In the data rows, 128 means zero.
Some points, one per row:
[120 119 116 175 119 107 141 216 124 115 114 183 135 255 143 196 102 101  93 120  95]
[116 116 117 127 119 114 164 247 122 115 115 133 141 231 125 227 103 101  92 120 177]
[125 126 141 212 126 212  98 105 128 154 114 114 161 102 126 112 202 177 101 121 112]
[113 131 131 109 139 122  97 106 143 123  97 118 124 104 129 115 175 125 114 104 114]
[118 115 116 255 118 107 157 162 127 117 111 164 119 225 123 104 103  99  91 120 178]
[116 116 118 255 116 117 173 255 120 137 114 174 119 110 123 132 103 103  91 143 126]
[126 128 129 111 140 138  97 104 134 133 123 114 127 104 121 111 157 150 138 122 113]
[120 137 113 105 109 107 123 110 130 113 111 149 117 114 142 102 113 107  94 116 131]
[105 112 140 112 118 113  98 104 127 119 177 113 112 102 122 114 102 114 149 133 115]
[121 123 118 111 142 107 241 141 122 113 113 144 126 118 146 199 105 104  92 117 128]
[140 136 104 125 130 118  96 104 126 126 116 115 128 102 123 112 105 147 182 169 111]
[130 124 132 116 123 191  97 102 118 102 120 113 123 102 121 110 149 173 109 136 113]
[147 138 134 103 121 148  97 103 131 100 109 112 133 102 119 111 168 154 165 153 112]
[140 115 118 113 124 123  97 104 143 147 136 112 122 102 124 112 126 163  81 143 113]
[134 129 117 114 130 156  95 105 125 165 117 113 133 103 126 112 126 160 153 130 113]
[153 115 128 110 120 115 100 105 133 142 145 117 117 104 133 111 169 177 138 131 114]
[121 119 121 106 144 108 135 104 124 115 132 130 129 160 127 142 105  98  95 121 136]
[120 115 119 225 116 142 238 255 127 127 112 144 140 176 127 147 102 101  91 123 138]
[120 117 120 125 129 108 117 107 127 112 127 125 136 225 124 137 102 105  92 120 209]
[142 117 140 118 127 149  96 105 133 160 128 111 130 104 121 111 146 127 200 128 112]
[122 121 153 150 121 159  97 104 131 148 120 112 141 102 128 112 199  88 111 151 111]
[131 152 134 124 124 106  96 106 130 128 116 113 129 103 131 116 200 134 210 129 112]
[139 107 132 109 151 116  94 110 126 119 150 118 149 110 135 125 116 140 131 128 116]
[122 120 117 116 156 106 130 165 127 112 104 176 120 168 142 133 103 103  92 118 149]
[149 117 110 136 133 163  97 101 124  99 118 113 145 104 119 111 147 135 193 112 114]
[120 119 119 106 143 106  91 143 125 112 122 147 131 155 139 103 105 105  90 118 138]
[124 120 120 109 136 105 205 118 131 112 136 164 121 157 135 183 107 101  92 118 154]
[119 139 115 109 120 120  98 103 124 129 126 112 127 107 122 111 118 112 151 131 112]
[125 122 118 109 122 106 140  78 125 111 155 143 132 130 145 113 104 103  92 118 159]
[119 110 118 225 119 107 250 255 123 114 114 165 138 165 107 179 104 102  92 120 210]
[121 117 118 108 154 105 118 128 133 112 176 132 122 164 124 144 106 107  93 118 134]
[119 122 118 105 121 107 127 109 126 113 118 167 121 176 162 126 102 102  90 119 149]
[141 128 104 114 122 137  96 107 122 123 111 112 136 103 126 124  85 145 139 133 114]
[142 171 126 109 186 116 106 104 128 116 150 123 128 109 132 116 125 129 137 127 112]
[127 128 118 110 119 106  90 126 126 112 158 136 137 179 127 135 104 107  92 117 133]
[152 132 157 122 123  76  96 105 129 146 114 111 122 102 117 113 109 147 125 104 114]
[149 126 134 109 139 121  98 104 130 134 145 112 119 103 118 111 168  97 162 114 114]
[119 149 134 124 120 119  95 104 129 131 129 112 139 102 119 111 167 171  68 145 113]
[126 124 118 108 127 102 101 105 123 123 107 117 127 105 129 120  96 118 115 124 121]
[122 153 156 104 133 163  97 104 131 159 120 112 108 102 123 111 198 226 145 123 114]
[121 117 129 233 117 117 174 201 124 152 113 152 120 115 131 146 103 103  91 146 139]
[121 133 125 112 121 151  98 107 128 122 126 111 128 104 123 115 127 163 143 133 115]
[118 116 116 123 119 105 251 125 122 111 117 163 119 226 126 173 102 101  92 118 146]
[117 115 120  55 119 107 199  84 124 113 112 179 122 181 126 134 102 102  91 119 197]
[134 130 134 109 128 169  96 103 123 145 119 111 145 103 127 111 135 172 170 143 114]
[140 140 131 122 134 141  98 105 140 157 116 113 129 103 118 112 145 189 136 136 114]
Then 12 other points, each followed by its number:
[121 132 120 108 126 111 102 110 125 131 160 122 115 111 126 117 178 121 137 121 115] 0
[117 131 146 110 116 153  97 104 119 124 120 116 120 104 125 113 166 124 255 139 114] 1
[120 152 147 115 121  89  98 105 132 119 114 113 147 103 142 113 167  93  75 140 112] 2
[124 118 121 106 141 109  99 109 130 122 143 127 119 130 122 101  96 100 107 121 112] 3
[106 113 114 106 159 112 104 106 125 125 124 115 126 112 128 121 134 126 158 124 118] 4
[122 122 116 117 154 108 138 156 123 112 110 166 130  73 149 138 103 101  94 118 123] 5
[120 150 123 108 111 107  90 105 124 117 146 106 122 110 133 120 110 101  98 118 129] 6
[129 118 163 114 121 177  97 104 145 124 110 113 127 102 121 111 179 150 167 137 113] 7
[129 126 115 112 131 128 100 110 125 125 106 116 142 106 143 130 134 139 111 124 114] 8
[146 150 160 124 118 213  97 105 121 122 113 112 145 103 126 112 152 141 197 123 112] 9
[129 134 125 109 128 107 110 165 124 113 124 120 133 134 139 165 105 113  91 120 107] 10
[137 122 158 119 124 111  97 104 128 177 124 111 124 103 121 109 197 177 176 171 113] 11
Which of these numbered points is nearest to each point below, looking only along the 5 directions in which the first points spread most? Its number follows each.
[133 164 133 116 118 118  97 103 129 159 128 113 125 103 120 111 167 126  59 117 113] > 2
[136 112 192 139 125 157  98 104 133 169 134 112 126 103 121 112 180 166 177 147 113] > 11
[135 126 161 111 132 184  98 104 125 152 125 113 137 103 136 111 146 168 158 119 112] > 7
[118 117 116 111 122 106 143 190 122 111 123 121 117 228 132 118 104 101  91 117  91] > 10
[119 142 128 109 123 114  98 103 129 118 124 118 139 107 130 123 129 132 111 131 117] > 8
[123 136 125 106 138 114  97 105 126 116 156  95 123  99 126 120 115 136 177 120 112] > 4
[141 119 125 105 122 104 102 105 122 125 187 127 123 118 121 118 114 152 177 123 115] > 4
[123 134 177 127 136 194  98 104 127 115 125 113 122 102 124 115 134 160  84 140 114] > 8
[158 153 133 109 122 137 100 107 127 128 141 115 153 105 118 116 145 110 102 124 116] > 8
[154 149 125 160 132 194  96 103 124 205 129 112 124 101 128 110 132 108 129 141 113] > 8
[146 145 131 110 119  96  97 105 127 164 143 114 131 104 122 111 144 196 152 113 114] > 0
[122 127 121 108 121 101  97 104 130 111 121 112 126 105 122 112 110 123 212 117 111] > 4
[132 129 125 107 114 104 101 109 125 110 166 119 120 132 125 114 101 119 105 131 114] > 3
[125 121 146 123 129 179  96 104 140 103 115 111 125 104 122 111 188 151  73 108 113] > 8
[118 115 121 108 118 107 151 216 129 117 117 161 115 255 126 210 103 101  91 125 163] > 10
[133 138 159 117 124 185  97 104 131 209 118 113 129 103 123 111 164 164 234 130 112] > 9
[140 130 137 110 122 146  96 106 126 148 154 112 125 106 121 113 211 153 117 133 113] > 7
[138 137 153 105 128 151  96 105 131 138 114 112 137 102 120 112 173 153 192 166 112] > 9
[132 114 127 111 122 110  96 105 130 156 129 112 123 104 120 112 118 186 249 135 114] > 1
[177 146 186 165 118 190  96 104 128 169 116 111 154 102 148 111 159 189  85 125 113] > 7
[136 157 123 108 146 117 109 104 127 119 129 134 127 110 139 114 102 118 148 122 119] > 4
[148 130 140 107 116 112 100 103 123 129 119 109 135 102 132 115 182 165  96 119 114] > 8
[121 118 119 108 127 105 190 207 127 113 113  66 125  31 154 143 103 106  93 118 114] > 5
[149 134 145 107 122 185  96 104 129 146 138 112 125 101 124 114  84 151  61 148 115] > 2
[117 109 113 108 134 105  96 104 136 112 160 105 122 104 119 114  92 123 219 135 110] > 4
[129 154 126 145 130 183  96 103 134 171 129 111 146 103 135 112 146 175 210 158 111] > 9
[132 162 152 110 137 159  96 106 126 183 129 114 120 103 134 114 155 149 208 116 113] > 9
[119 117 117 145 119 106 180 186 128 112 113 114 122 242 136  92 103 101  92 118 192] > 10
[121 130 141 105 126 139  96 104 131 123 154 114 122  98 123 113 180 157 142 137 114] > 7
[132 123 115 107 145 107 108 146 129 115 207 138 123 100 128 156 116 112  95 118 148] > 3
[140 118 147 111 129 184  97 105 122 166 137 114 129 103 127 110 150 203 186 144 113] > 11
[134 135 133 115 152 128 102 104 126 121 113 118 133 105 144 117 121 158 124 109 115] > 8
[120 137 124 109 124 107 101 111 128 120 170 128 125 125 128 119 129 132 139 132 110] > 4
[127 146 116 105 173 106 113 124 123 113 131  96 144 141 141 128  97 121  93 118 130] > 3
[130 125 163 117 123 154  97 103 139 132 112 111 119 103 120 111 184  97  84 155 112] > 8
[146  90 143 132 117 102  96 104 133 142 115 112 126 102 122 111 138  93   0 126 112] > 2
[129 124 119 108 167 106 104 115 125 110 165 127 116 128 130 142 119 107  92 117 114] > 3
[138 128 136 107 136  97  96 104 133 124 124 108 123 102 123 112 157 156 243 129 114] > 1
